In the rows, 128 means zero.
One turn moves every row onto another: examples first, then more rows asked:
Zef: [127 101 156 118 100 134 139  98 134 141 139 143]
Zipif: [108 118 112 113 119 155 128 115 147 132 135 123]
nuti: [111 115 121 132 130 115 119 128 150 121 152 115]
kemo: [107 124 123 135 134 123 115 130 149 119 155 116]
Mugo: [104 116 128 131 139 126 129 127 154 118 145 115]
sebo: [115 131 162 126 109 160 120 108 126 134 145 149]
denab: [117 114 164 120 111 154 140 102 136 134 135 145]
Tiga: [127 129 152 125  99 142 107 109 121 139 157 148]
Kiguk: [114 110 108 111 114 145 131 114 147 134 137 121]
banak: [109 110 124 131 135 117 127 125 153 119 146 115]
dezu: [143 110 171 100 114 118 114 129 133  89 138 116]
Rizo: [132 118 148  86 125 135 108 143 122 157 142 137]
lup: [110 126 110 115 119 156 120 119 142 132 141 124]
Ber: [160 115 162 100 125 121 104 121 134  97 129 135]
fisup: [133 109 149  83 126 131 117 140 126 157 138 135]
pasu: [158 123 162 103 126 127  97 123 130  96 132 136]
zite: [144 118 168 103 113 118 106 133 129  89 143 118]
Vut: [157 112 165  99 128 127 112 119 138  95 123 134]
ref: [152 127 167 103 132 135 101 123 133  93 128 137]
dira: [117 114 104 112 110 140 122 115 143 137 143 121]
dafo: [130 108 153  83 130 138 123 138 128 155 132 135]
falur: [124 117 155  85 134 147 120 141 128 154 134 137]
masi: [138 112 176 100 120 126 120 130 137  86 134 117]
duri: [114 123 105 115 112 148 114 119 140 135 147 123]
kivo: [127 122 153  86 131 145 110 144 123 154 140 137]
kive: [135 121 176 103 121 134 114 133 133  85 138 119]
redu: [138 124 172 105 117 129 104 134 129  86 143 118]
liva: [153 121 169 101 132 136 109 121 136  93 123 136]
lemug: [134 109 149 121  92 127 119 103 126 143 151 145]
soru: [102 124 128 134 138 129 121 131 152 118 148 117]

Vut turns into Ber
falur turns into dafo
masi turns into dezu
Now find these:
dira turns into duri
kemo turns into soru
denab turns into Zef

One turn moves every row onto another: examples first, then more rows asked:
vori: [140 140 125 123 102 113 118 111 118 104  93 116 140 119]
Fifu: [139 125 140 135  98 148  93 142 112 156 106 114 119 126]
Bufam: [114 131 126 100 120 129 117 109 117 115 105 113 128 105]
sirud: [134 134 122 157 114 115 100 125  99 123 104 118 126 113]
mopef: [129 135 123 160 122 143  99 145  98 137 100 125 123 117]
Fef: [116 129 126 103 117 125 121 111 121 114 105 119 127 102]
toz: [113 138 118 150 108 129 134 126 118 113 111 107 125 104]
buto: [158 131 141 144 131 145 118 153  88  97 117 124 133 153]
kini: [123 135 135 136  86 160 125 140 129 143 116 102 120 126]
vuz: [137 142 125 118 105 117 117 111 115 104  89 110 142 119]
Lan: [155 132 153 101 112 127 114 142  89 121 140 134 119 138]
moz: [137 125 152 118 131 163 120 156 103 152 106 132 135 129]
Pudi: [126 140 142 144 140 166 121 146  93 140 121 138 130 143]
nogol: [135 115 152 101 123 166 135 154 112 114 134 112 120 135]
ruki: [141 137 150  96 103 137 144 144 106 111 144 123 120 131]
fepe: [142 128 140 126 127 154 149 162 108  91 113 114 136 132]
Numas: [153 123 149 128 132 157 115 136  94 108 108 119 146 166]
Gilak: [151 119 153 119 127 157 104 145  93 120 138 123 117 155]
nemat: [136 146 126 133 100 119 103  95 110 112 118 120 127 143]
guk: [146 137 153 125 106 163 140 156 117 140 101 119 145 141]
padol: [112 145 119 161 109 155 132 142 115 125 110 113 124 118]
Dev: [137 118 153 113 131 169 118 130 101 117 127 116 134 166]
Tepu: [112 139 127 113 117 134 102  93 109 120 128 117 117 130]
sekar: [141 121 143 123 140 158 135 145 101  99  98 117 151 146]
mezul: [137 124 138 133  96 125  90 117 110 144 120 110 115 123]
vob: [152 142 140 125 127 120 123 146  79 102 130 141 126 133]
rog: [138 147 136 120 118 130 153 148  97  93 133 130 128 127]
Fifin: [116 129 134 126  89 138 124 119 129 134 127  99 115 114]
lumob: [136 149 126 130 102 122 102  95 107 109 113 113 132 144]
vupu: [112 135 128 113 115 131 105  94 113 122 131 122 115 125]
vik: [125 116 147 108 139 172 138 139 108 109 117 114 139 146]
pipu: [135 151 142 151 116 166 140 146 106 129 117 125 140 155]

padol turns into mopef
nemat turns into vupu
pipu turns into Pudi
Now find these:
rog turns into vob
Tepu turns into Bufam
sekar turns into Numas
toz turns into sirud
Gilak turns into nogol

One turn moves every row onto another: examples first, then more rows asked:
vubaf: [126 162 140 102 134 128 107 117 112 136 110 129 145 136 137 116 135 149
 117 131 129 151 128 120 153  88 124 159]
nes: [141 110 129 120 151 112 139  99 125 122 109 124 123 121 163 107 157 138
 137 163 135 125 125 110 133 116 141 117]
zol: [114 162 132 146 154 108 130 139 141 112 116  99 138 128 149 133 126 101
 112 130 128 132 144 117 146  91 137 134]
Kek: [122 128 136 145 141 121 104  85 149 151 131  99 117 161 147 135 130 137
 150 139 116 142 166 125 147 119 112 137]
Zadur: [149 147 119 113 133 116 109 117 104 131 129 124 154 146 137 106 138 135
 149 123 115 125 143 105 151 105 158 125]
dib: [135 128 127 133 135 116 188  98 146 151 131 126 126 145 175 117 117 148
 134 126 121 129 122 136 141 108 115 133]
lolur: [143 116 103 144 137 107 118  77 132 155 107 137 147 148 174 122 131 139
 118 141 131 124 138 123 154 111  97 136]
fetoz: [130 120 159 136 124 119 147 129 123 116 116 102 141 139 161 112 108 113
 121 110 129 120 135 142 127 131 144 123]
tuti: [132 103 122 146 132 117 152 111 145 146 121 119 120 154 173 138 112 151
 125 116 112 128 130 155 151 114  98 146]
Fugu: [111 121 110 124 160 108 109  99 138 169 111 133 135 144 135 132 120 161
 141 111 109 116 130 140 160 120 114 138]
tora: [161 105 126 112 139 130 125 135 125 143 113 122 150 134 156 149 139 125
 120 148 143 115 136 119 156 107 119 141]
Dazi: [143 121 135 116 138 114 141 113 118 128 104  99 111 139 146 128 137 159
 112 152 135 148 147 116 123 128 113 140]
vipu: [124 107 115 167 131 116 116 115 153 134 121 116 127 148 176 151 125 131
 146 104 111 131 136 145 140 115 107 124]
vok: [140 150 133 141 139  89 124  95 127 155 114 134 135 150 136 119 138 118
 160 106 144 146 148 120 130 124 131 116]
pezi: [155 134 124 101 162 143 134 124 140 140 130 118 129 120 154 130 128 124
 132 149 116  93 123 137 159 113 138 132]
tiz: [125 146 135 131 128 143 145 134 108 111 107 118 145 135 152 129 109 131
 131 100 124 112 138 149 123 131 115 131]
Kega: [127 155 118 160 107  92 117  89 140 125 141 112 128 135 164 129 126 115
 136 135 142 144 129 124 145 107 134 131]
dedak: [124 125 106 120 140 128 135  73 148 145 146 112 131 122 155 112 124 132
 139 140 102 130 115 142 157  90 125 147]
nakuf: [151 148 131 127 134 110 110 112 139 141 105 117 151 145 127 102 134 137
 108 126  81 129 132 111 151  98 146 141]
geku: [122 149 130 125 158 114  92 117 112 133 107 125 133 149 149 102 130 150
 120 126 128 123 134 129 178 110 153 136]
bozu: [124 153 104 137 156 101 114 113 126  88  90 111 131 115 157 136 131 149
 137 123 123 124 123 133 141 109 111 136]
nog: [131 125 114 133 129  89 131 122 128  97 121  81 122 132 138 133 122 147
 126 134  99 131 141 121 130 113 130 141]
rero: [146 185 121 127 170 131 138 124 145 127 105 114 129 121 154 126 122 116
 111 130 120 107 130 131 145 114 128 127]
poz: [131 143  95 130 123  94 145  99 131 160 122 143 139 129 132 117 118 139
 110 114 102 124 112 137 138 109 121 139]
tegup: [138 122 137 134 148 126 126 140 136 133 110  94 146 149 133 151 138 116
 126 131 126 138 166 106 145  99 121 142]
repa: [144 181  98 141 143 132 146  75 135 142 115 111 130 139 143 126 125 143
 144 116 130 141 135 131 145 116 110 135]
nulet: [162 155 139 107 130 128  76 112 130 143 113 116 132 134 145 116 131 129
 113 123 115 142 129 131 138 118 137 136]
Rufis: [114 143 123 159 141 128 125 106 154 134 122 124 131 135 181 145 135 123
 163 106 135 145 132 128 126 112 115 107]
totu: [123 116 179 130 147 142 141 118 147 139  91 102 146 142 154 119 123 133
 125 117 131 125 135 131 134 132 134 125]
madis: [126 113 141 128 133  87  82  96 156 160 119 129 137 131 152 133 130 121
 142 116 127 139 124 135 142 115 125 131]
tazok: [127 153 135 135 137 129 166  94 161 147 131 124 129 129 177 126 129 129
 152 120 130 147 120 123 119 108 120 115]
Gopuf: [112 160 133 118 132 110 146  99 125 153 141 128 111 131 123 114 126 126
 142 116 128 155 129 144 131 106 130 143]
sali: [115 118 151 138 139 138 141 121 142 131  86 133 171 126 161 126 132 137
 130 122 127 105 114 119 140 118 129 120]
Dadag: [146 138 128 118 166 131 114  94 154 113  94 113 121 108 149 122 152 135
 150 140 101 127 119 128 124 112 120 125]
fileb: [112 130 141 126 126 154 135 128 138 118 112 123 157 117 146 135 122 130
 141 114  95 104 116 138 126 112 122 132]

Gopuf turns into Fugu
dedak turns into Kek
fileb turns into totu
Now find these:
tegup turns into rero
nog turns into Dadag
Rufis turns into dib
nulet turns into vubaf

One turn moves every row onto another: examples first, then more rows asked:
gar: [121 158 112 121 151 126 120  94 140 110 126 145 129 115]
zike: [121 113 119 120 133 143 136 126  95  96 101 150 103 136]
fenuv: [122 122 132 133 122 151 132 156 127 132 128 119 128 104]
tizo: [120 153 105 133 130 116 114 101 140 117 144 145 121 120]
Lavur: [149 122 127 124 119 141 133 119 143 104  82 134 122 108]
ganip: [116 144 128 129 143 111 153 119 145  93 104 132  98 122]
dabor: [115 160 109 135 139 140 113 111 136 122 127 160 118 131]
pev: [121 119  95 120 134 149 140  96 114 129 127 152 118 142]
komug: [102 137 117 131 145 110 140  97 131  94 108 129 105 119]
geni: [ 92 118 121 101 126 133 131 137 146 123 104 160 130 127]
sep: [135 119 141 128 109 124 151 117 152 114  87 143 117 115]
loko: [139 137 131 145 106 111 138 111 137 128 141 137 121 141]
Puveb: [124 146 118 134 111 123 122  94 138 131 130 137 127 147]
Mezad: [109 113 113  96 132 131 129 156 140 123 127 149 135 121]
ruve: [128 121 134 141 124 148 132 160 145 119 116 137 111 104]
rovi: [137 134 119 142 104 115 146  95 139 128 129 131 133 134]
Tob: [112 152 100 121 138 138 110  99 135 110 124 154 131 121]
Balo: [149 119 136 123 131 124 134 112 120  89 103 137 110  97]
tup: [139 115 109 137 128 154 134 105 118 135 112 117 130 106]
zel: [140 127 112 145 130 134 130 112 135 146 110 108 127 116]
gif: [129 116 133 131 108 127 138 131 140 118  79 139 123 106]
mopak: [112 160 133 132 126 128 147 140 150 117 144 129 117 119]
sule: [127 139 119 155 107 125 133 111 127 119 146 142 120 143]
kabo: [129 105 124 116 124 127 137 139 113 114 151 145 132 147]
gez: [142 128 133 128 110 132 165 114 138 109  91 135 123 107]
loval: [113 150 142 116 130 142 144 138 157 121 126 140 125  98]
vamuf: [151 126 124 119 155 143 142 109 129  93 109 135 123 100]
bugaf: [ 98 136 122 103 127 138 129 146 140 128 119 168 132 123]
gugu: [ 96 145 130 117 155 114 131 123 147  95 118 130 114 120]
vaga: [130 129 129 145 105 148 126 138 136 145 116 138 121 104]
peda: [ 93 118 121 106 132 123 137 149 133 136 101 144 130 126]
furu: [121 128 115 124 146 127 129 118 116  78 116 148 102 144]
sile: [109 111 113 113 144 128 146 126 119 102 103 157  97 144]
toma: [113  94 123 117 145 120 134 145 115 116 138 127 131 130]
Nuroz: [142 109 100 111 130 136 155 106 107 109 125 144 121 144]
rirul: [143 109 128 123 153 126 121 123 114  87 107 132 120 111]
sezu: [134 107 127 114 132 117 132 147 108 119 147 130 132 130]
rim: [101 144 126 116 134 130 156 131 155 111 147 148 118 116]
nasar: [150 124 117 117 147 136 123 116 112  90 112 130 129  99]
sako: [112 103 136  96 125 122 139 141 115 122 133 144 128 139]
pabu: [132 126 105 109 128 150 151 113 110 138 135 139 132 144]
gofa: [135 106 104 133 114 130 138 111 117 150 116 123 130 125]

gugu turns into loval
gar turns into bugaf
Now find these:
tup turns into pev
ruve turns into zel
loko turns into sezu
Mezad turns into Lavur
sule turns into toma

One turn moves every row onto another: examples first, then more rows asked:
bipon: [119 132  97 143 117 124 167 108 139 118 145 134 135 111 132  71 138 144
 141 107 129 126 164 109 127 103 146 110 114 139 113 127]
Fide: [151 157  85 116 127 157 155  77 127 111 114  98 114 127 116  98 156 110
 144 105 148 128 139 141 121 134 120 112 129 167 139 119]
sir: [170 142 117 147 112 120 137 100 136 134 121  87 134 129 131  80 177 131
 139 102 125 119 169 145 152 134 139 111  89 125 139 135]
rit: [152 130  91 169 124 157 162 103 112 121 135 116 135 150 106  88 165 144
 107 137 150 138 175 104 120 102 145 139 105 135 117 136]
Pof: [165 175 116 115 136 125 138 125  90 122 121 124  99 147 155 104 161 129
 128 137 121 127 164 140 132 107 123 129 106 130 126 138]
tib: [136 159 111 151 116 129 144 109 121 113 104 120 137 154 121 112 158  99
 149 143 166 123 158 152  94  95 149 113 116 117 149 130]
neka: [131 140  71 133 113 148 120 116 101 115 130  91 112 141 139  84 153 153
 153 128 183 123 161 116 138 109 150 107 122 152 114 113]
mek: [158 173 116 116 140 126 137 124  91 121 114 117  97 143 159  96 166 134
 133 135 122 125 173 144 129 101 126 130 109 139 124 142]
Mula: [133 134 127 158 144 123 138 120 127 129 118 100 118 129 132 135 144 140
 144 132 118 144 149 138 105 122 136  98  87 156 113 123]
Napi: [139 157 101 156 117 124 148 100 127 111 118 117 127 156 116 108 157  98
 150 140 172 118 160 151  94 100 153 106 112 120 145 131]
fuzap: [150 134 111 120 119 148 133 114  91 104 114 115 166 137 130 111 143 154
 132 122 161 106 184 112 137 113 147 130 114 140 114 134]
Loda: [169 138 119 157 110 126 133 101 131 138 119  87 131 127 123  74 183 119
 142 104 131 127 167 145 145 128 143 113  93 128 142 136]
mituf: [159 165 112 110 132 130 143 125  83 127 112 119  91 136 156  96 163 124
 138 136 123 125 162 144 132 108 126 131 109 134 126 137]
zoguk: [145 132  96 172 115 160 167 103 109 117 129 115 133 147 105  86 158 146
 113 137 154 137 177 106 119 104 139 139 111 138 112 131]
rapa: [133 132 118 157 153 123 128 122 129 126 120 102 117 135 125 133 135 138
 137 137 117 141 152 142 101 120 134 101 100 153 111 123]
mipe: [120 134  91 147 111 127 160 108 133 121 143 134 138 108 134  70 139 148
 148 109 126 128 170 110 132  98 139 118 118 140 115 127]
bebu: [149 176  94 156 129 139 134 134 135 119 125 116 127 133 132  96 133 152
 139 121 144 124 154  82 133 125 119 112 127 142 136 101]
Peb: [152 158  83 114 126 159 156  74 127 109 122  97 114 120 123  97 149 112
 146 108 145 123 133 145 119 137 128 113 123 158 135 128]
lurof: [161 138 114 150 116 125 138 100 136 133 114  83 130 136 130  74 181 126
 143 101 125 131 173 141 154 136 137 116  95 124 138 138]
fesig: [135 155 104 153 118 127 149 106 127 119 112 115 136 161 118 109 149  94
 148 139 170 117 168 150  92 101 149 113 114 129 150 130]
Bek: [146 159  87 125 128 164 150  79 123 110 116  92 113 118 118 105 154 109
 147 112 141 124 131 135 112 135 119 115 123 164 141 126]
peg: [131 142  71 133 123 142 124 114  98 122 134  94 104 143 140  91 151 150
 150 131 182 117 158 116 143 108 154 103 127 149 115 115]
Zimol: [138 138 117 162 153 127 135 114 129 127 127 100 115 140 129 140 143 137
 138 139 122 140 146 137 101 123 136 103  92 151 109 117]
pabe: [150 169  93 158 121 132 132 137 130 122 120 115 130 131 136  98 133 148
 142 124 149 128 159  80 126 123 120 114 133 145 127  99]
rer: [151 139 110 114 125 143 135 105  98 106 110 116 170 137 131 107 143 153
 128 130 169 106 178 116 141 115 148 126 111 135 118 134]

fuzap turns into zoguk
lurof turns into rapa
bipon turns into bebu
Now find these:
Napi turns into sir
mituf turns into tib

One turn moves every row onto another: examples first, then more rows asked:
keb: [135 138 156 138 124 128 156 159 145  91 148 126 139 159 122 113]
suk: [133 118 157 125 124 160 152 139 140 143 131 119 129 125 130 115]
bizuk: [170 130 135 127 153 134 148 107 103  92 156 115 124 158  95 128]
nado: [172 134 131 129 149 139 146 106 105  85 159 120 112 151 102 121]
Lafu: [131 118 158 122 127 159 154 138 140 144 134 116 135 130 127 118]
Fodeb: [134 127 154 119 123 169 153 131 147 132 146 124 124 129 134 111]
kal: [162 134 122 126 143 119 162  95 101 118 140 104 114 146 120 125]
degis: [143 116 144  87 167 137 131 145 140 107 134 128 108 156 127 114]
Ruka: [143 110 147  92 168 131 130 152 136 114 122 125 109 152 126 116]
zegu: [131 124 157 115 128 164 156 131 146 137 147 119 137 137 128 117]
Nik: [142 111 147  89 169 133 132 149 137 113 126 125 112 156 125 117]
simup: [169 118 138 138 154 122 146 120  93 106 132 108 126 150  93 133]
doma: [137 137 153 145 119 127 152 164 142  92 138 128 126 147 126 108]
Gopam: [163 137 121 125 143 121 162  93 103 116 143 105 112 146 121 123]
mig: [137 139 153 142 120 130 153 161 144  89 145 129 127 150 126 107]
nebap: [136 134 154 146 121 125 153 166 140  96 134 126 129 147 125 110]
Gugi: [164 133 121 131 141 118 160  99  99 119 134 105 105 138 124 121]
rur: [163 132 122 131 142 116 160  99  99 121 133 103 110 140 121 123]
rika: [173 121 132 146 145 128 140 124  93  99 127 117 102 132 103 120]
lano: [171 117 135 144 150 123 143 125  91 106 125 111 114 139  97 127]
veg: [135 124 153 123 121 166 151 135 145 134 140 124 121 124 134 109]
sed: [145 116 143  92 164 138 129 149 139 106 129 131  99 149 130 110]
bod: [144 113 144  93 165 136 129 151 137 110 124 129  99 148 130 111]
mot: [164 138 120 126 141 122 161  93 103 114 144 107 108 143 122 120]
pud: [144 111 145  93 166 133 129 152 135 112 121 127 103 148 128 114]
Kam: [131 120 158 118 128 161 155 134 143 142 140 117 139 135 127 119]
Peset: [162 133 123 128 144 117 162  97 100 120 136 102 113 143 119 125]
dital: [165 137 120 128 140 122 160  95 103 114 141 107 104 140 124 120]
nopi: [136 140 154 139 122 130 154 158 145  89 148 128 132 154 124 110]
kazi: [134 135 157 140 125 125 156 161 143  95 143 124 141 158 120 116]
bol: [135 133 157 142 125 122 155 164 140  98 138 122 139 155 120 115]
busin: [134 121 155 125 122 163 151 139 141 138 133 121 122 122 134 111]
nanu: [165 135 119 130 139 121 160  97 101 116 136 107 103 139 124 119]
litop: [175 127 129 142 143 135 140 118  98  90 138 121  96 133 106 115]
dap: [168 124 137 131 156 127 149 112  98 101 145 110 130 157  92 133]
Guke: [174 133 129 135 144 140 142 111 103  84 152 123 100 141 105 116]
kon: [133 127 155 116 125 168 154 129 147 134 149 122 131 134 131 113]
Ked: [136 133 156 145 123 123 154 167 139  98 134 124 135 150 122 113]
Voti: [144 117 144  88 165 139 130 146 140 105 133 130 103 153 129 111]
nor: [142 113 146  87 169 135 132 146 138 110 131 126 112 158 125 116]

bod turns into sed
kal turns into Peset
Now find these:
lano turns into rika
busin turns into veg
Ked turns into nebap

